X: rows in several groups, each row roughly a mix of its group's directions
X (132 x 10)
14; -4; -8; -4; -13; 11; 0; -7; 26; -8
13; 16; 2; 20; 12; -9; 7; 6; 14; 2
9; 4; 11; 3; 21; -20; -1; 12; 11; -3
-18; 14; 4; 0; 3; 11; -2; -8; -25; -5
-15; -11; 0; 6; 23; -7; -10; -7; -6; 13
-17; -5; 7; -3; -20; -17; 3; -9; 14; -3
-7; -10; 2; 12; -22; -11; -7; 13; 15; -1
19; 1; -4; 8; 17; 13; 10; -11; -11; -10
19; -7; -7; -20; -6; 13; -10; -2; -4; -13
8; -9; -21; 5; 17; -8; 17; -5; -9; -2
7; 9; -3; -15; 25; 11; 7; -12; -3; 2
30; 7; -3; 15; -2; -9; -4; 4; -1; -7
13; -5; -3; 11; -16; 12; 12; -18; -5; -12
23; -22; 5; -3; -14; 2; -7; -5; -2; -2
22; -21; -4; 12; 10; 4; -9; -8; -2; -5
-19; 18; -1; 1; 1; -2; 13; -4; 16; 15
-19; 0; -11; 0; 0; -4; -2; -21; 3; -19
-19; -10; 3; 18; 2; 14; 17; -5; 1; -4
0; 7; -18; 4; -4; -6; -11; -4; -13; -24
-9; -15; 18; 2; 3; -22; 2; -9; 5; -10
-4; -13; -3; 2; -5; 11; -23; 15; 5; 16
1; 20; -10; 5; -11; 11; 18; -5; 15; -4
2; 4; -6; -24; -11; 15; -11; 10; -11; 0
14; 8; 15; 4; -9; -25; 3; -3; -6; 9
-12; 1; -5; -5; -2; 26; -10; -3; 13; -13
-11; 4; -2; -8; -3; 12; -13; -3; -9; -27
-11; -20; 10; 10; -1; -4; 16; -9; -11; 12
10; 4; -2; 0; 9; 13; 7; -13; -17; -21
-7; -6; 3; 18; -12; -12; 0; 8; 23; -8
6; -11; 0; -3; -24; 21; -10; -3; -1; 6
-7; 3; -10; 15; 5; 18; -8; -20; -3; 12
-1; -19; 8; 5; 10; -5; -12; 24; -3; 5
18; -6; -1; 8; 10; -15; 10; -3; 11; -19
10; -2; 22; -8; -7; -21; 10; -11; -1; -2
-12; 1; 16; 16; -3; -13; -17; 7; -11; -9
3; -1; -3; -20; 4; 3; -9; 4; 26; 10
22; -26; -5; 8; 1; -5; -3; -7; 0; 6
-24; -12; -9; 15; 11; -2; -3; 8; -11; 0
-8; 2; -7; -9; -4; 27; -9; 10; 6; -14
-12; -15; 8; -10; -6; 23; 6; -6; 12; 3
1; 18; 2; 13; 13; -22; 4; 1; 0; -12
-5; -16; -20; 8; 10; -14; 14; -4; 0; 8
13; 19; 13; -3; 1; -3; 15; -13; -11; 10
14; 7; 4; -1; -4; -14; 9; 3; -20; 20
-3; 1; 11; 9; -2; -24; -18; -1; -15; -2
11; -3; 6; 13; 13; -20; -7; -1; 20; -2
-21; -10; 4; -8; 22; -14; 6; 4; -2; 2
-3; 7; 7; -11; -21; -6; 8; 2; -15; -19
4; 19; -6; -10; 5; 10; 5; 5; -1; 26
-5; -24; 3; 6; -6; -2; -19; 12; 11; 6
-26; -5; 13; 6; -2; -7; -10; -10; -6; -12
-16; -20; -17; 6; 11; 10; -8; 9; -5; -1
4; -3; -2; -24; 0; -15; -18; 7; 0; -12
-15; -4; -5; -25; -9; 15; -9; -4; -3; -5
-25; -4; -5; -14; -9; -9; -7; 8; 11; 9
2; -5; 2; -2; -17; -23; -13; -16; -9; 3
3; 2; -12; 13; -8; -3; 2; 0; -27; -14
-12; 10; 14; 3; 9; -15; 16; 12; 14; -3
5; -7; 2; 17; -23; 9; 6; 3; -8; 15
10; 12; 17; 2; -12; -7; 13; 12; 16; 8
8; -22; 14; 2; -7; -1; -22; -2; -7; -4
8; 5; 18; 0; 10; 13; -22; -6; 1; 11
-2; 10; -3; 3; 21; -24; 9; -6; -7; -4
-20; -16; 4; -8; 3; 9; -5; 17; -12; 7
7; 4; 0; 15; 7; 19; 20; -11; -5; 10
9; -6; 16; 3; -2; 25; 15; 8; 6; 2
9; 4; -3; 6; 18; 19; 16; -13; 8; -3
0; -15; 22; 13; -7; 3; 2; -10; 3; -17
-2; -7; 15; 11; 3; 9; 21; 2; 5; 20
-2; -8; 14; 4; -10; 26; 6; 10; 12; -3
15; -11; -4; -19; -16; -2; -14; 10; 5; 7
13; -17; -8; -6; -1; -14; -4; 10; -16; 14
-7; -13; 18; -8; -5; -2; 18; 2; 18; 4
6; 2; -7; -13; 24; 13; 3; -7; 16; -3
8; 0; 2; 13; 14; -3; 6; -17; -17; -16
18; 10; 9; -19; -16; -7; -7; -3; -1; -11
-15; -20; 1; 16; 0; 4; 7; 3; -19; -4
21; -5; 20; 6; -8; -2; 6; -2; 17; -6
16; -17; -4; -19; 7; -5; 3; -8; 13; 9
-16; -6; 1; -1; 5; -25; 4; -16; -9; 6
14; 19; 5; 4; 5; 15; 2; -22; 0; 3
12; 2; -18; -8; 3; 17; -15; 9; -7; 12
-5; -5; -3; 17; 8; 4; 10; 2; 27; 9
3; 24; -4; -4; -3; 7; 12; -16; 15; 0
-1; -11; 7; 21; 13; 1; -2; 24; 1; 1
-10; -12; 0; 13; -16; 4; -8; -20; -9; -12
-21; -20; -1; -3; 12; -5; -3; -12; -7; -10
1; 10; -12; 6; 12; -22; -12; -9; -11; -8
-8; 7; -4; -4; 8; 10; -10; 0; 26; -15
-10; 17; 2; -8; -2; 0; 6; 8; 14; 24
-7; -11; -3; 28; -9; 10; 9; 4; 9; 3
-1; 10; -4; -13; -2; -12; 19; 2; -3; 23
4; 27; 1; 12; -7; -14; -5; 10; -7; 3
-16; 0; 6; 9; 12; -6; -19; 19; 1; -8
3; 0; 3; -11; -18; -1; -10; 7; 25; 10
-10; 16; 0; -5; -4; 10; -2; -14; -18; 17
-6; 15; 11; 12; -19; 18; 5; -9; 0; -5
-16; -5; 3; -4; -13; -22; 14; 6; 11; 2
15; 5; 3; -16; -2; 5; 1; -1; 19; 21
8; -5; -23; 9; 3; 21; -7; 10; 0; -5
-14; -13; -9; 5; -12; 11; -19; 15; 2; 2
3; 19; -4; -5; 12; -5; 22; -13; -11; -3
-12; 0; 7; -6; 12; 12; -4; 10; 27; 4
-3; -1; 2; -5; -5; -5; -5; 8; 28; 19
3; -24; 4; -7; 2; 24; -8; 2; -5; 4
-6; -8; 3; 14; -5; 13; -17; -10; -2; -22
-14; -19; -6; -3; -9; -8; -8; 22; -3; -6
-20; -12; 2; 5; 5; -18; 6; -8; -17; 6
22; -3; 1; -14; 5; -11; 9; 3; -20; 2
-22; 18; 19; -11; 2; -5; -4; 4; 0; 3
4; -14; 12; -1; 13; 2; -25; 4; -12; -3
5; 0; -3; 15; 10; 9; 13; -11; -12; -22
11; -2; -2; 11; 11; -24; -16; 10; 1; -7
-15; 6; 22; 8; 0; -2; 17; 13; 7; -3
8; 9; -16; 1; -9; -4; -8; -1; -21; -17
11; -11; -1; 16; -10; 3; 11; 5; 15; 19
13; 3; -6; 16; 2; 11; 6; -13; 24; 2
-7; 0; 5; -26; 2; 4; -10; -3; 21; 7
23; 6; -3; -13; -13; 5; 7; 16; -3; -8
-4; 8; -19; 9; 1; 18; 4; -12; -2; -17
-25; -11; -7; 13; -8; 11; -10; 9; -4; -2
-28; 5; -10; -5; 3; -6; 3; -12; -12; -7
-11; 3; 1; 12; -9; 1; 4; -11; 26; 13
10; 0; -15; 5; 20; 8; -14; -3; -15; -8
1; -8; 7; -12; -6; -18; 5; -14; -13; 18
-5; -19; 0; -6; 24; -8; -16; 3; -2; -4
6; 25; 16; -8; -12; 4; 3; -12; 3; -5
13; 23; -7; 6; -1; -6; 6; 10; -18; 6
8; -16; 14; 0; 4; -7; -10; -4; -24; 9
1; -5; -1; -12; 14; 0; -13; 21; -19; -4
1; -14; -22; 8; 5; -12; 20; -5; 2; 6
13; -11; -9; -19; 11; 11; 0; 4; -3; 18

one row of each group, then the others: which group is each in?
-17; 2; 7; 18; -24; -1; -4; 4; -9; -3 -> Y
-18; -3; 12; -9; 3; 12; 14; 1; 7; 20 -> N
-20; 3; 4; 13; -1; 7; -7; 0; 17; -19 -> Z
10; -3; -3; -9; -10; 26; 3; 9; 0; 16 -> Q

-19; 10; 8; -4; -17; 3; -14; 4; 17; -3 -> Y
-2; 12; 5; 8; 9; -2; 8; -12; -14; -25 -> Y
15; 20; 3; 4; 8; 15; 4; -19; 3; 5 -> Z
16; -9; 12; 13; -2; 16; 9; 16; 1; 11 -> N
17; 3; 7; 2; 2; -24; 7; -3; 5; -18 -> Y
-2; 1; 17; -1; 13; 10; 17; 20; 5; 8 -> Q
26; 7; -7; -6; -14; 17; 2; 7; -3; -1 -> Z
10; 9; 3; 7; 2; 15; 12; -15; -14; -17 -> Y
-4; -12; -2; 25; -1; 14; 9; 1; -4; -15 -> N
-6; 10; -12; 16; -3; -7; 12; -13; -18; -11 -> N
7; 0; -1; -13; 1; -8; 5; 11; 3; 30 -> Z
-11; 8; 4; -3; 5; -15; 16; -9; -11; -20 -> Z
